One turn moves each row of this set onto another row. After a few examples, where does it send each row asked below?
k752: [-31  -5 -43   9  18  -4 -32   8  27   2   2  36  22  10 -21  33  11   0
  12   4 -25 -38  45   8 -27   3  -6   8  24  11  11 -21   5  10  66  -8
 -18 -21 -37   4 -18   2  52  14  34  32  -7 -28  -1  21   9  -4]
k745: [ 22  26 -35 -10  44  11 -34 -16  10 -14  22  36  22 -19   8   7 -39  -3
   9  -5 -20 -38  19  12 -29  -2 -36 -14  -6  -3  24 -14  -6 -28  12  17
  -9   7 -41  16  14  16  31  23  40  35 -18   8  14  24  43  16]
k946: [-21  16 -43   8  33  13  -1 -18   3  -3  12  46   0 -37   6  41 -20   5
 -28  44   4 -23  32 -24 -21  -9 -28  -9  23 -27  14  -5 -21 -11  33  -3
 -19 -32   4  13   2 -16  16  -1  20  28  -6   3  -1  11  55  21]
k110: [ -2 -11 -20  21  29 -19  -1 -13   3  14   0  30  44 -10 -19   7  -4  30
  10  17 -27   7  32  -4 -30 -22 -53  19  19  12   2  -5 -10 -22  16  -7
 -19 -15 -14  12  33  41  43   8  -1  15  10  -4  46  26  53  13]
k445: [-19   0 -16  -8  29 -11  16 -27  18  -9  23  41  34 -24  18  16  11   9
  41  21  -6  -8  49 -23 -56 -13   0 -18 -29  -3 -18  12 -19  -8  37 -14
  -6   1 -30   7 -21  30  41   8  -6  25  -8  15  -1  24  10 -10]
k697: [ 18  16 -29  19  30   7  38  -4  -3 -18  20  38  16   5  36   9 -25  20
  -6  27 -17 -24  45  -4 -50 -11   0  16   0   8   2  -2   1 -27   8  -8
  18 -31 -28  18 -16  30  27  34   4  13 -35 -11  29  38  46  10]
k943: [-14  23 -11   9   8 -15 -20 -11 -10  -6  31  68  -2 -15  -4 -11 -20  28
  29  -4   4   3  27 -20 -32 -16   9  -7  -5 -27  -2   8  13 -26   9 -12
 -20 -24   4  10 -37 -16  22  25  20  13 -12 -17   5  13  12   7]
k447: [ -5  19 -54  38  42   6 -33 -28  12   3  30  25  11 -22  25  -7  11  -7
  49   3 -19   0  35 -13 -42 -12  -9   8 -12  14  -9  -9 -11   2  34  17
 -28  -2  17  -3   0  -2  55   1  29  11   6  -5  20  42  49  22]
k203: [-11  23 -30  37  55   2   2  16  28   7   8  16  19 -23  22  -3  10   9
  33  -3 -29 -17  35  -3 -27  13 -35   1 -15  20  27 -23  17  -3   4   0
  -2 -26 -25  -5 -28 -31  56  19 -20  22 -11   1  15  47  42   6]
k797: [-11  16 -44   9  26   8  31 -15 -16  -4   3  31 -20 -19  -5  -1 -25  32
  22  11 -22  23  40 -22 -30  -5 -17  -6 -21  -6  -6  -6  23 -25  42   7
 -18 -25 -23  13   7  17  61   6 -10  49   9 -13  -2  35  24  27]
k971: [-43  39 -30  13  33 -13  -3 -17   4  12  -2  48  17   3 -11  -6 -18 -14
  21   6  10 -44  67 -28 -37  -7 -23   6   0  -5  -4  -8  -4   3  13 -29
  -9  -2  16 -18   5  -3  52 -15  32  21 -17 -22  23  27  55  -4]
k739: [-23 -33 -34  12  21 -12  -1  11  -2  17  14  48   1  -4 -11  28  18  20
  20   4 -30  -9  42 -25 -53  -6 -10  22  -2 -36 -25  -8  37  -4  15  -6
  -1 -18  -9  -5  -2  24  37  -5  36  27 -18 -30  -5  11  35   7]
k312: [ 21 -16 -27   0  30  15 -10 -27   1  16  -7  21   8 -11  41  26  -3  16
  23  20  -7   3  39 -22   2  14 -27   1  14 -23   6 -29   7  13  13 -12
  -3  -4   8  13   4   0  71  16  31   3  20  -9   3   6  44  -5]
k549: [ 28  24 -41  -5   3   1 -16  21  19 -33 -11  31  -5  -3  11   4  -9  25
   7   4   6  -4   8   5 -31   8 -47   9  -9   9  -8  13 -17   4  31  -4
   4 -23  -7   0 -11  15  56  10  50   9 -13  -8   3  33  11  -9]
k19: [-20   6 -48   8  30 -17   2   9  18 -14  11  38  53 -19   6  37   5  12
  10  34 -39 -47  37   4 -21 -29 -33  -3   8   3   9  -5 -19 -14  32  -2
   9 -47 -16   9   3 -11  10  -4  22   3  13   0  21  15  37   7]
k930: [-31  16 -57   4  14  25  10 -11  14  -7  -6  32   8   9 -10 -18  -8  31
  34  27 -17 -13  45  14 -31 -17 -20   7   7  18 -14 -41 -24   2 -16   4
  -7 -19  -5 -16  -3   3  36  18   1  36 -32  14 -12  44  26  -5]
k137: [  4  47 -56  -7  48   4 -19  17   2  -8   8  40  12 -34  -5  15 -32  20
   9  18   5 -22  37  -4 -15 -13   2   8  19   2 -29 -40   1   1  30 -11
   8 -32 -33  18  -1  30  56  13  14  16 -12   1  17 -12  32 -12]
k736: [-10  -7  -6  40  16  -1  13   3  24  10  10  34   9 -43  -9  22 -29  27
  -4   8   8   8  41  -2 -28   4 -39  26   6  15  35  11 -16 -37   5 -35
 -12 -26   2   7  -5  29  52  10   8   9  -2   5   5  18  39  -6]
k732: [  3   3 -10  14  10 -20  26 -19   6 -19 -11  25  16 -27  17  14   7  24
  19  14   7 -34  33 -31 -26  12 -25  30 -10  18  -1 -39  -6   4  11 -33
  -6  -3 -22 -24 -11 -18  34  -7  25  26  12  -4  -4  25  66 -13]
k269: [-11  -3 -39  13  16  -3   3   6 -11   3   9  40   9  -7  -3   2 -13  10
  -3  18  -1  -5  22 -12 -39 -10   9  18  30  -8  14 -37 -22  10  55  10
 -25  -3 -29 -11  -5 -23  50  31  39  25  -5  -9   6  65  23 -10]
k497: [ -4  14 -26 -16  -8  13  -3 -11 -15  -1   2  23  12  -8 -25   9  22  24
  16  28 -15 -40  34 -12   4 -30 -43  30 -20   1   3  -1   7 -15  -4  -4
 -12 -33 -24  10 -11 -16  31   4  26  -3  -6 -21  -4  11   5   7]
k238: [  5  24 -40  10  31  33 -18 -12  14  26  17   3   7 -17  15  24 -24  20
   7  -8  -9 -36  65   7 -24 -21 -28  -4   2  -5  29 -12  18  12 -10 -44
 -18 -17 -12  -5 -25  -1  49  29  10  34  -2 -29  21   4  36   3]
k498: [-14  20 -18   1  30  13 -22  12  24   7 -31  21  -1 -29   0  27  -5  27
  28  14   7   4  30   7 -49  10  -7   2 -34 -12  20 -33   9 -14  20   5
 -15   9 -12  19 -26  35  40  12  -3  -9  14  -7   5  19  34  21]
k801: [ -1  23 -14   4  13 -10 -25  -3 -22  21 -17  35  25 -15  -3   5 -12  16
  20  20  -8 -11  29 -10 -18 -21 -22 -10 -21 -29  23 -15   0 -28   5 -18
 -17  39 -34  18 -11  30  20  -5   6  32   4 -14  31  38  38  16]
k733: [-15  21 -22 -13  38  37   7  -1  32 -17   7  61  -4 -19 -18  -3 -11   6
   0  -6 -32 -16   3 -32 -35   5 -28  29   2  12 -10 -15  19 -12   7 -18
 -14 -19  -1  -4 -10   7  20  -8   6   4 -17 -20 -27  19  31 -10]
k821: [ -1  14 -45  18  19 -13  -8  -1   8  12  -9  72  -1 -38  18  -8 -13   9
   6   3 -28 -38  44   3 -20  16   7 -13   9  29  11  19   2  -6  26 -18
 -13 -20 -25  10   6  30  57  -9 -17  48 -24  -1  27  29  42   4]
k804: [ 11  24 -37   5  19 -15 -21   6   0  -1  10  41  46 -15  -5 -17 -19  23
  -1  12 -41  -2   2 -15 -11   4 -52  24  23   1  23 -35  -1  16  19   5
  -8 -17 -15 -11 -22  24  50  32   1  10   5 -27  -3   2  23   7]
k695: [-11 -17 -49  13   3  27 -16 -23  28  -4  14  32  27   9  -5  23  -4  16
  54   2 -18 -24  31  -5 -10  12 -15  -2   5   6  10  10 -12  11   1   3
  -4   7 -13   0 -13  25  38   8  15  32 -27   8 -41  38  10  -6]
k219: [ -6   8 -22  20  49   0 -35  24   6  -5   6  48  -3 -15  21   0 -13  16
  20  43  -7 -35  45  11 -46 -31  -1  -5   3  20  -7 -20  27   1 -26  -3
  -6 -17  16   3 -16  21  44   9  24  20   4 -24 -14  36  12  21]
k101: [ 14 -10 -13  17  39  -3 -29   8   4  -1   6  60  15 -18   7  -8   1  23
  20  32 -15 -39  40 -35  -7  -8 -12  -9  16   9  11  -4  23 -14  -8 -15
 -22  20 -15 -11 -24  21  33  -6 -12  43 -11  -1 -34  23  30  28]

k804 turns into k745
k447 turns into k971
k797 turns into k943
Now find these:
k219 turns into k930
k752 turns into k19

